500 stands for zero in the data rows.
Here are some points, each followed by its number:
[409. 559. 376. 488. 301. 664. 515. 631. 475. 616. 388. 650. 464. 346. 348. 541. 574. 358. 812. 528. 571. 480. 500. 456.] 0
[469. 513. 417. 316. 436. 535. 494. 455. 382. 424. 494. 515. 625. 365. 488. 438. 695. 423. 491. 633. 600. 330. 486. 343.] 1
[678. 303. 812. 260. 909. 403. 702. 515. 209. 738. 689. 418. 709. 437. 535. 455. 712. 220. 485. 602. 526. 600. 856. 365.] 2
[322. 419. 336. 515. 715. 299. 490. 412. 440. 577. 247. 474. 537. 552. 481. 419. 566. 645. 343. 521. 518. 446. 561. 512.] 3
[601. 453. 685. 462. 333. 712. 418. 435. 338. 435. 562. 706. 514. 494. 631. 728. 197. 205. 429. 687. 447. 510. 545. 196.] 4
[575. 575. 565. 447. 528. 443. 556. 484. 345. 471. 499. 533. 626. 514. 646. 372. 649. 437. 463. 531. 420. 531. 401. 497.] 5
[432. 528. 421. 531. 525. 482. 558. 498. 661. 541. 557. 500. 460. 492. 343. 499. 649. 611. 553. 312. 533. 637. 507. 623.] 6
[453. 583. 586. 605. 606. 478. 520. 588. 598. 516. 455. 485. 383. 629. 446. 616. 406. 650. 479. 430. 452. 604. 475. 736.] 7
[405. 420. 318. 575. 338. 705. 338. 712. 550. 560. 271. 518. 446. 309. 385. 544. 482. 406. 796. 658. 519. 540. 590. 441.] 8
[264. 420. 416. 594. 497. 417. 422. 445. 466. 524. 392. 504. 519. 541. 432. 465. 668. 576. 518. 489. 491. 424. 466. 398.] 9
[524. 549. 426. 553. 665. 363. 543. 626. 687. 512. 402. 393. 330. 583. 439. 367. 510. 809. 521. 307. 511. 471. 491. 833.] 10
[435. 561. 544. 434. 381. 566. 499. 605. 475. 439. 541. 641. 447. 428. 380. 493. 437. 412. 698. 492. 598. 458. 494. 446.] 11
[644. 728. 759. 174. 729. 276. 934. 745. 458. 696. 657. 408. 266. 363. 307. 630. 574. 494. 545. 578. 702. 438. 827. 106.] 12
[447. 580. 617. 621. 648. 502. 491. 530. 621. 557. 408. 459. 410. 691. 490. 473. 298. 705. 387. 409. 376. 643. 515. 576.] 13
[378. 604. 497. 516. 450. 571. 541. 555. 496. 539. 496. 500. 479. 348. 492. 525. 547. 421. 638. 518. 483. 442. 534. 426.] 14
[453. 577. 596. 560. 584. 464. 446. 582. 466. 590. 384. 419. 330. 725. 646. 560. 389. 646. 373. 566. 441. 445. 424. 556.] 15
[524. 558. 374. 472. 348. 402. 425. 507. 437. 507. 440. 377. 593. 432. 526. 440. 665. 434. 510. 566. 597. 347. 433. 393.] 16
[700. 758. 486. 444. 444. 415. 495. 569. 532. 349. 472. 552. 496. 542. 496. 412. 590. 625. 525. 413. 483. 453. 378. 378.] 17
[315. 513. 352. 633. 349. 547. 392. 628. 511. 648. 288. 664. 472. 324. 271. 517. 616. 441. 916. 536. 581. 499. 574. 432.] 18
[589. 390. 347. 658. 382. 554. 244. 308. 488. 385. 399. 568. 709. 596. 557. 375. 583. 464. 476. 462. 390. 567. 398. 662.] 19
[449. 544. 599. 531. 558. 510. 476. 481. 478. 515. 511. 523. 451. 596. 485. 575. 389. 573. 479. 526. 445. 534. 549. 509.] 20
[682. 319. 483. 481. 447. 498. 437. 548. 531. 591. 490. 489. 431. 398. 470. 610. 403. 406. 486. 591. 602. 472. 605. 527.] 21
[506. 610. 537. 545. 551. 490. 469. 557. 506. 475. 533. 483. 419. 612. 490. 525. 390. 588. 465. 455. 386. 516. 509. 524.] 22
[468. 473. 505. 609. 557. 593. 585. 554. 558. 493. 608. 686. 536. 596. 401. 559. 402. 564. 494. 319. 344. 772. 518. 512.] 23
[665. 377. 364. 623. 439. 556. 362. 414. 521. 440. 411. 604. 576. 516. 591. 467. 474. 498. 496. 507. 447. 477. 367. 642.] 24
[403. 364. 519. 460. 598. 521. 536. 526. 546. 389. 588. 320. 504. 528. 598. 491. 485. 518. 303. 538. 417. 446. 433. 533.] 25
[572. 484. 626. 727. 640. 586. 563. 548. 680. 574. 573. 713. 364. 725. 411. 580. 313. 727. 589. 154. 318. 877. 460. 659.] 26
[630. 400. 623. 412. 604. 409. 708. 560. 419. 720. 582. 464. 523. 400. 419. 563. 516. 361. 502. 581. 593. 529. 710. 427.] 27
[394. 373. 360. 544. 456. 673. 462. 655. 577. 537. 293. 438. 461. 408. 444. 466. 595. 441. 562. 659. 491. 529. 577. 445.] 28
[595. 595. 446. 617. 423. 533. 259. 284. 363. 262. 419. 596. 699. 704. 661. 108. 704. 589. 499. 386. 205. 572. 140. 696.] 29
[340. 681. 716. 391. 364. 337. 643. 367. 405. 389. 737. 608. 641. 547. 621. 470. 465. 480. 596. 355. 459. 385. 362. 566.] 30
[479. 471. 474. 505. 441. 626. 483. 428. 480. 484. 589. 592. 607. 367. 499. 624. 445. 436. 510. 484. 413. 572. 465. 383.] 31
[631. 596. 511. 430. 411. 509. 656. 656. 691. 573. 564. 389. 274. 472. 305. 605. 431. 540. 575. 509. 700. 305. 622. 385.] 32
[355. 456. 353. 555. 559. 335. 440. 359. 448. 494. 360. 591. 484. 497. 460. 370. 619. 608. 431. 447. 583. 473. 449. 488.] 33
New points follow, each followed by the numbers of its two nearest points above, nearest first.
[654. 281. 454. 513. 472. 631. 432. 441. 546. 553. 510. 534. 450. 474. 564. 627. 473. 419. 507. 522. 521. 484. 546. 539.] 21 24
[650. 232. 242. 649. 285. 709. 281. 295. 615. 414. 450. 507. 597. 467. 521. 524. 393. 436. 497. 499. 441. 549. 393. 719.] 24 19
[709. 870. 452. 503. 454. 441. 572. 537. 535. 250. 354. 564. 414. 536. 620. 392. 628. 642. 482. 381. 419. 419. 366. 440.] 17 5
[650. 336. 565. 540. 607. 539. 452. 307. 268. 453. 496. 501. 752. 575. 582. 265. 658. 395. 470. 491. 338. 550. 524. 580.] 5 19
[313. 556. 569. 454. 566. 285. 554. 333. 483. 372. 527. 397. 538. 680. 502. 444. 442. 629. 307. 412. 525. 479. 364. 549.] 25 20
[561. 551. 628. 527. 660. 389. 459. 338. 211. 424. 511. 554. 788. 594. 689. 236. 707. 492. 481. 422. 245. 576. 443. 582.] 5 29
[590. 236. 728. 507. 772. 471. 534. 370. 153. 539. 619. 459. 774. 502. 551. 315. 602. 326. 507. 465. 346. 636. 737. 530.] 2 5
[501. 558. 607. 401. 431. 440. 408. 477. 336. 434. 363. 294. 499. 450. 627. 514. 560. 508. 352. 720. 645. 193. 455. 468.] 16 1
[441. 499. 573. 372. 372. 602. 418. 434. 329. 461. 508. 558. 583. 396. 686. 562. 443. 326. 406. 721. 561. 345. 461. 247.] 1 4
[499. 617. 491. 591. 600. 384. 561. 609. 647. 580. 497. 529. 342. 560. 491. 381. 544. 761. 602. 349. 442. 471. 525. 688.] 10 7
[666. 421. 621. 161. 646. 472. 931. 636. 554. 844. 698. 362. 328. 224. 189. 775. 358. 395. 596. 627. 874. 472. 858. 289.] 12 27
[701. 271. 547. 171. 617. 468. 888. 761. 650. 947. 711. 292. 239. 166. 129. 922. 290. 374. 554. 687. 947. 426. 938. 210.] 12 27
[518. 599. 462. 405. 467. 389. 518. 455. 515. 421. 501. 412. 472. 418. 471. 353. 691. 471. 524. 489. 572. 355. 445. 549.] 16 1
[328. 676. 575. 227. 309. 434. 467. 401. 269. 361. 322. 218. 531. 383. 700. 372. 604. 283. 340. 908. 776.  13. 455. 310.] 1 16
[502. 497. 219. 421. 568. 235. 577. 629. 603. 483. 516. 359. 548. 431. 402. 273. 869. 621. 704. 355. 708. 420. 422. 709.] 6 10
[598. 529. 349. 596. 410. 576. 339. 368. 561. 289. 394. 513. 611. 555. 638. 383. 572. 485. 437. 426. 332. 536. 298. 621.] 19 24
[448. 638. 538. 486. 539. 352. 550. 418. 417. 458. 533. 681. 602. 516. 505. 453. 573. 567. 526. 406. 484. 377. 344. 463.] 5 17
[494. 579. 606. 583. 604. 510. 540. 571. 560. 558. 513. 472. 405. 607. 512. 479. 364. 513. 444. 481. 418. 571. 468. 597.] 22 20
[724. 682. 708. 251. 556. 367. 575. 549. 446. 565. 607. 543. 487. 487. 470. 358. 679. 559. 529. 500. 597. 409. 499. 379.] 17 5
[367. 511. 537. 499. 319. 613. 460. 674. 549. 528. 453. 460. 441. 319. 537. 534. 486. 386. 675. 540. 542. 553. 517. 463.] 14 11
[449. 577. 536. 364. 519. 551. 552. 510. 620. 356. 694. 354. 496. 544. 682. 520. 306. 474. 392. 524. 528. 496. 430. 454.] 25 22
[453. 513. 623. 686. 565. 583. 491. 534. 599. 565. 484. 650. 418. 742. 491. 613. 315. 521. 488. 302. 372. 770. 525. 555.] 23 13
[621. 511. 277. 671. 288. 592. 250. 426. 705. 317. 432. 504. 500. 523. 547. 538. 444. 615. 515. 423. 440. 406. 254. 666.] 24 19
[399. 479. 523. 436. 602. 484. 574. 440. 628. 371. 652. 326. 433. 576. 710. 526. 429. 459. 299. 563. 422. 566. 407. 544.] 25 22
[599. 279. 456. 626. 575. 484. 366. 316. 319. 413. 574. 496. 877. 660. 682. 252. 707. 441. 471. 430. 334. 632. 466. 646.] 19 5
